Rows are one point carried round by a steady rotation, each followed by how many ticks it has turned.
The counts run from 0 to 446.
[ 0.51  0.55 -0.56 -2.84  2.93  0.83  1.29 -2.41  1.87  2.60 -1.14  2.84
  0.18  3.44 -0.70  0.97  0.30 -1.77 -0.42 -0.59 -0.08 -0.88 -0.05 -1.31
  1.12  2.41 -3.43  2.48 -0.15  0.54  0.46  2.70 -1.25 -1.31  0.86  1.11
 -1.17  0.11] | 47
[ 0.52  0.06 -0.92  0.49 -0.93 -0.21 -1.58  2.39 -1.81  2.88  1.59  0.17
 -0.99  2.31 -0.95 -0.09  0.15 -0.03  2.02  0.32  1.49 -0.18  1.57 -2.05
 -0.32  1.71 -1.27  4.79  1.93  0.97  1.47  0.58 -0.89  0.69  1.99  3.68
  1.70 -1.20] | 99
[-1.22 -0.95 -1.24 -0.30  0.22  1.20  0.01  0.25  1.00  3.49 -1.67  3.47
 -0.01  2.78 -0.98  0.94 -1.88 -1.18 -1.65 -1.73 -0.28 -2.50  2.16 -3.49
  1.53  0.94 -1.00  1.43 -0.06 -0.98  0.35  1.77 -2.22 -1.12 -1.97  1.97
  1.49  0.30] | 427
[-0.88  0.96 -2.47 -0.52 -2.14  0.58 -1.53 -0.89  1.00  3.83 -2.27  3.13
  0.77  2.00 -0.24  0.96  1.28 -2.64 -1.26 -0.25  0.52 -2.96  3.45 -2.47
  1.26  0.17  0.40  0.84 -0.43 -1.02  0.31  0.09 -2.57  0.28 -0.66  1.09
  0.04  0.09] | 54
[-2.12  0.52 -1.48 -0.20 -0.06  0.85  0.28  0.04  1.70  1.10 -2.11  2.07
  0.80  1.16 -2.63  1.33  0.21 -0.39 -0.51  1.29 -0.17 -0.55  1.28 -1.13
  0.38  3.58 -2.18  1.79  3.14  0.05 -2.95  2.46 -0.19 -0.67 -0.13  3.97
  1.47 -0.49] | 134
[-1.45  0.99 -2.46 -2.25  0.14  0.44 -1.91  1.90  2.32  1.34 -1.82  1.93
  0.49  2.44  0.19  2.51  0.83 -2.36 -0.68  0.61 -0.09 -1.69  1.20 -2.56
 -0.49 -1.62 -2.27  1.68 -4.32  0.25  1.52  0.55 -0.73 -1.69 -0.57  0.15
 -0.33 -0.31] | 37
[-3.34  1.86 -2.01 -1.32  2.40  0.06 -1.12 -0.32  0.07  1.68  0.23  0.36
  0.80  0.56 -1.32 -0.21  1.63 -2.74 -0.98  1.38  2.58  1.75  1.05  0.23
 -1.87  0.00 -2.90  2.33 -1.39  3.59 -0.87 -1.05  0.45 -1.65 -1.26  2.55
 -0.14  0.07] | 1
[ 0.30 -0.52 -0.66 -0.30  2.32  0.30  2.35  2.31  1.13  2.28  1.21  2.70
  0.92  4.04 -2.28  1.99 -0.42 -1.54  0.40 -1.49  0.73  0.98  0.37 -1.77
 -1.36  2.88 -2.82  1.31 -1.58 -0.23  0.93  2.29  0.30  0.44 -0.95  1.40
 -0.19 -2.51] | 29
[-0.59 -0.27 -0.89 -0.33 -0.32  1.20 -2.06 -0.06  1.03  0.58  0.14  0.21
  1.41  2.12 -1.08  3.59  1.89 -3.02 -0.79 -0.01  2.64 -3.04  3.60 -4.63
 -0.24 -1.71  0.15  1.85 -0.53  1.33  0.81 -0.47 -1.15  0.92 -0.78  0.81
 -0.29 -0.15] | 415
[-1.01 -0.95 -0.31  1.50 -0.40  0.11 -0.79  1.18  1.53  2.49  0.46  0.73
 -0.11  2.79 -0.79  1.09 -0.04 -1.07  2.58  1.03 -1.17 -1.29  0.22 -1.93
  0.59  1.94 -2.43  4.82 -0.17 -2.55  0.58  1.03 -1.13 -3.03 -1.02  1.13
 -1.88  1.55] | 184
[-1.31  0.76 -0.64 -0.59  0.97  0.81  1.63  2.45  0.49  1.76  0.10 -1.23
  2.84  1.23 -0.85 -0.46 -2.04  0.70 -1.27 -1.29  4.40 -2.34  1.35 -1.70
  0.62  3.05 -1.43  0.74  2.02  1.38  1.92 -0.68  0.62  1.12  0.30  2.77
  0.02 -1.01] | 111
[ 0.55 -0.11  1.05 -1.09  0.99 -0.27 -1.88  0.13  3.11  1.07  0.40 -0.99
  2.31  1.45 -0.86  4.16  0.97 -0.78  1.34  1.83  0.20 -1.60  0.35 -3.46
 -1.72  1.43 -2.75  2.53 -0.80 -1.59  0.21  1.36 -0.06 -2.04  1.13  1.53
 -1.53 -0.72] | 164
[-0.93  1.10  1.86  0.51  1.53 -0.64  0.99 -0.76  1.88  2.63  0.71 -0.52
  2.22  1.50  0.08 -0.92  0.29 -1.12 -0.59 -0.75  4.86 -2.56 -0.22 -1.21
  0.35  3.11 -3.50  0.99 -0.51  0.41  0.85 -1.57 -2.26 -0.45  0.87  1.13
 -2.01  0.17] | 317
[-0.64  0.25 -1.09  0.52 -1.53  1.85 -1.19  2.16  1.36  3.22 -1.40 -1.88
  0.99  3.00 -0.19  0.57  0.29 -1.91  0.19 -1.83  2.45 -1.18  2.29 -2.91
  0.70 -0.65 -0.77  1.60 -2.24 -0.43  3.21 -0.66 -0.80 -0.04 -0.41  0.10
 -2.36 -1.33] | 433
[-2.63 -0.41  1.37  1.21 -0.08  1.46  0.75  1.78  1.12 -0.43  1.93 -1.60
  1.35  1.41 -2.86  2.62  0.44 -0.82  0.39 -0.72  0.91  0.63 -0.11 -2.35
 -0.57  2.49 -3.97  2.42  0.16  2.94 -0.11  1.88 -0.54 -0.86  0.72  2.41
 -1.56 -1.01] | 147
[-0.32  1.92 -0.64  0.33  0.34 -0.23 -0.48 -0.80  0.36  0.85  3.86 -0.44
 -0.31  1.07 -0.53  2.06  2.39 -1.76  2.82  0.48  3.52 -0.83  0.61 -0.94
 -0.53  3.08 -1.79  3.04  0.53  0.19  1.83 -1.55 -1.14  1.71  1.53  1.64
 -1.62 -0.58] | 334
[-1.19  2.40 -1.92 -1.06  3.21 -0.20 -2.06  0.28 -1.69  1.37  0.43  1.74
  0.19  1.85 -4.41  0.15  1.26 -1.24  0.10  0.24  0.84  2.21  1.44 -0.79
  0.04  3.15 -0.92  1.94  1.59  1.29 -0.24  1.18 -0.19 -0.78 -1.66  2.43
  0.69  0.25] | 255
[-0.70  0.64  0.31 -1.18 -2.54 -0.28 -0.28  2.10  2.76  3.12  0.15  1.27
  2.39  0.96  1.06  2.89  1.27 -1.03  1.32  0.33  2.50 -1.05  0.09 -1.97
  2.60  1.71 -1.80 -0.63 -1.66 -1.64  2.70 -0.81 -1.31 -0.39  1.43  2.97
  0.53 -1.03] | 76
[ 0.44 -1.72 -0.32 -1.48  1.77  0.88 -0.25  0.29  2.37  1.79 -2.69  2.78
  0.37  3.36 -1.15  2.11  0.25 -2.68 -0.05  1.74  0.69 -0.32  0.66 -2.20
  0.47  0.32 -2.40  2.09 -0.09 -0.70 -1.98  1.71 -0.97 -1.31 -0.57  1.50
  2.72 -0.69] | 408
[-1.26  0.44  0.04  2.61 -1.38 -0.72 -1.74  0.84 -0.47  4.16 -0.91  1.12
 -0.89  3.59 -0.83 -2.54  0.29 -1.91 -1.10 -0.67  0.79 -0.82  1.70 -2.02
 -1.22  1.32 -2.97  2.72 -0.88  0.04 -0.85  0.10 -3.31 -0.49  0.58  0.84
 -0.48 -1.15] | 306
[-2.97 -0.19 -1.16 -2.09  3.09  0.38 -1.84 -2.71  1.55  1.39 -1.77  0.35
 -0.07  1.37 -1.20  1.46 -1.03 -2.16 -1.10  0.11  0.53 -1.83  1.45 -3.54
 -0.46  1.25 -1.38  2.26  1.21 -0.93 -1.18 -0.12 -2.59 -1.44 -2.03 -0.51
  0.13  1.53] | 172
[-2.36 -0.56 -0.54 -1.26  3.24  0.87 -1.63 -3.53  1.10  1.85 -0.76 -0.04
 -0.39  1.90 -1.21  0.55 -1.11 -2.01 -1.33  0.46  1.01 -1.87  1.79 -3.58
 -0.76  0.60 -2.07  2.79  1.43 -0.05 -1.79  0.03 -2.32 -1.29 -2.22  0.20
  0.08  1.32] | 171
[-1.84  1.05 -1.32 -2.18  0.02  2.41 -2.29 -1.60  0.44  1.95  1.48 -1.59
 -0.82 -0.08 -0.66  1.09  2.22 -2.35  0.12  2.48  2.63 -1.24  3.22 -1.28
  0.12  0.36 -1.86  0.48  0.54  0.38  2.71 -2.66 -0.96  0.56 -2.27  1.40
 -1.30  0.86] | 209
[-2.43  0.74 -2.29 -0.46  0.62 -0.01 -2.08  1.99  0.09  0.21  0.93  3.06
 -0.08  1.40 -2.43  3.88  2.38 -2.45  0.89  1.16 -0.62  0.14  1.69 -1.44
 -1.74  0.34 -0.72  2.99 -1.97  0.81 -0.50  0.68 -1.32 -0.94 -2.01  2.00
  0.78  0.31] | 18
[-2.20  0.41 -0.96 -0.90  0.14  1.38  1.46 -0.10  2.60  2.80  0.50 -0.97
  1.05  2.09 -0.10  0.85 -0.86 -2.21  1.72 -0.50  2.90  1.33  0.25 -1.48
  1.92  3.11 -3.26  0.32 -0.76 -2.01  3.09 -0.67  1.15 -0.29 -1.27  0.33
 -2.22 -0.87] | 196
[-0.96 -2.41 -0.28  0.88  0.31  0.43  2.89  3.38  1.79  2.51 -2.70  0.89
  3.49  2.01 -2.19  1.27  0.92 -2.03  0.51  0.68  1.27 -1.45  0.84  0.44
 -0.57  2.89 -1.62  1.08  1.17 -0.02 -1.41 -0.11 -1.52 -0.32 -0.62  2.60
 -0.35 -1.16] | 387
[-2.67  2.62 -2.09 -1.13 -0.70  1.15 -2.74  0.94  1.95  0.33 -1.68 -0.61
  2.14 -0.50  0.05  1.60  0.62  0.62 -1.72  1.88  2.50 -3.25  1.93 -1.37
  0.16 -0.45 -1.30  1.62 -0.10  2.33  0.03 -0.35  0.74 -1.53 -0.30  3.27
  0.10  1.07] | 123
[-2.58  2.48 -1.85 -0.92  1.93  1.66 -1.63  1.24  0.64  0.57  0.03  0.24
 -0.82  2.47 -3.29  0.05  0.84 -1.29 -2.54 -1.13  3.12  0.70  1.73 -1.69
 -1.09  1.28 -3.07 -1.39 -2.84  1.33  0.90 -0.15 -0.87  0.58 -2.28  0.60
  0.00 -1.08] | 276
[ 1.62  1.10 -0.14 -1.30  1.28  1.43  0.26 -1.12  1.60  1.71  1.27 -0.01
  2.48  2.64 -0.55  1.81  1.77 -2.07 -1.44 -0.99  3.35 -2.89  2.48 -2.65
 -0.78 -0.06 -1.76  1.33 -1.74  1.97  1.87 -0.34  0.38  0.32  0.34  0.67
 -2.82 -0.65] | 42
[ 0.38  1.36 -0.30 -1.06  1.46  2.29 -0.29 -2.44  1.25  4.27 -0.18 -0.36
 -1.58  2.99 -1.00 -0.97 -0.27 -0.96 -0.72 -1.23  2.39  0.59 -0.05 -0.92
  1.72  1.11 -3.38  2.73 -0.76  1.57  1.40  1.36 -1.21 -2.11 -0.46  2.33
 -0.81  0.33] | 442
[-1.59  1.40  0.02  0.07  1.60  1.26 -1.64  2.66  0.71 -0.81  0.35  3.02
 -0.60  2.56 -2.51  0.63  1.04 -0.03 -1.25  1.01  0.81 -0.65 -0.21 -0.95
  0.48  1.53 -4.03  1.40 -2.43  2.01  0.02  1.88 -1.25 -3.24 -1.93  2.11
  0.74  1.05] | 272
[-2.99  1.39 -3.44 -3.12  0.74  0.31  0.73  0.88  1.35  2.26 -1.69 -1.20
  1.71  1.24  0.42 -0.22 -0.68 -2.41 -0.97  0.56  2.74  0.14  2.24 -0.25
 -1.36  1.20 -2.31  1.38  0.49  1.64  1.75 -1.92  1.15  2.09  0.48  0.61
 -0.57 -2.28] | 364
[-3.86  0.19 -1.02 -1.77 -2.41 -0.13 -2.28  3.19 -1.99  2.47  1.41  0.50
  0.29  0.80 -0.18  0.21  0.45 -1.99  0.26  1.35 -0.70  1.42  2.85 -2.25
  1.24  0.17 -2.01  1.66 -0.43  1.77  3.01 -1.12 -0.53 -0.35 -0.53  1.65
 -0.03  0.09] | 225
[-1.74  0.45 -1.38  2.01  0.26  1.39 -1.86 -0.57  0.09  3.71  2.47 -0.33
 -1.83  1.71 -1.17  0.06 -0.11 -0.98  1.53 -0.77  0.74  0.58  1.60 -2.08
 -1.09  1.53 -1.62  3.76 -1.50 -0.72  1.68  0.21 -0.88 -2.64 -2.96  1.85
 -1.95  1.30] | 187
[-0.32  0.98  0.32  0.08 -0.49 -1.78  0.36  0.21  1.10  2.41  0.61  2.80
  1.15  2.71 -1.39  0.82  0.07 -1.12  0.03 -1.10 -1.25 -0.86  0.77 -2.78
  0.71  4.52 -2.84  1.36  0.61 -1.70  0.08  2.01 -2.07  0.28  1.98  0.91
 -1.14 -1.61] | 302
[ 1.80 -0.01  0.94  1.62  0.04  1.79  0.42  0.33  0.25  3.64  0.88 -0.64
  0.67  2.13 -1.53  0.50  2.99 -1.33  0.80 -1.01  2.10 -2.54  1.32 -0.73
  0.39  2.45 -1.08  2.15 -0.36  0.90  2.22 -0.17 -3.50 -0.39 -0.02  2.47
 -2.91  0.29] | 62
[-0.39  0.15 -2.01 -0.74 -0.07  0.51 -0.65  0.36 -0.74  2.51  0.30  0.39
  0.41  1.82 -0.90 -0.20  1.88 -2.19  0.81  1.64  0.33  0.41  1.96  0.38
 -1.53  0.98 -2.44  5.40  1.11  3.29 -0.84  0.77  0.53 -1.03  1.20  3.33
 -0.78 -0.83] | 373
[-0.21  2.08 -1.22 -1.97  3.98 -0.10 -1.54  0.67 -0.71  0.73 -0.17  1.40
  1.10  2.12 -3.64  0.84  1.74 -0.68  1.25  2.17  0.07  0.78 -0.41 -0.06
  0.56  3.41 -1.51  2.64  1.58  0.91  0.36  1.21 -0.43 -1.99 -0.71  2.63
 -0.15  1.40] | 253
[ 1.09 -1.89  0.79 -0.66  2.35  1.11  1.28 -0.65  2.24  2.20 -1.39  2.00
  1.45  3.22 -1.50  1.33  0.29 -2.43 -0.84  0.98  2.98 -1.43  1.61 -2.15
  0.17  1.07 -2.31  0.98  0.73  0.15 -2.16  1.49  0.22 -0.35 -0.95  2.35
  2.09 -1.43] | 406
[-1.36  0.83  0.74 -0.18  0.41  0.72  0.36 -0.54  0.81  3.91  1.03  3.29
 -0.41  1.30 -0.84  1.06  0.47  0.11 -0.57 -1.53  0.19 -0.81 -0.36 -0.88
  2.50  2.63 -2.11  1.58 -0.39  0.87  1.18  1.31 -3.82 -2.31 -0.92  3.70
  0.11  1.30] | 66
[ 0.38 -1.26 -0.49  0.37  1.55  1.96  0.58 -0.35  0.33  3.92 -0.44  1.65
 -0.17  3.44 -2.41  0.40 -1.21 -1.10 -1.49 -2.33  1.10 -2.17  2.66 -3.01
 -0.32  1.95 -0.81  1.86  0.79 -0.58  0.40  1.82 -2.08 -0.07 -2.29  2.09
  0.85 -0.26] | 425
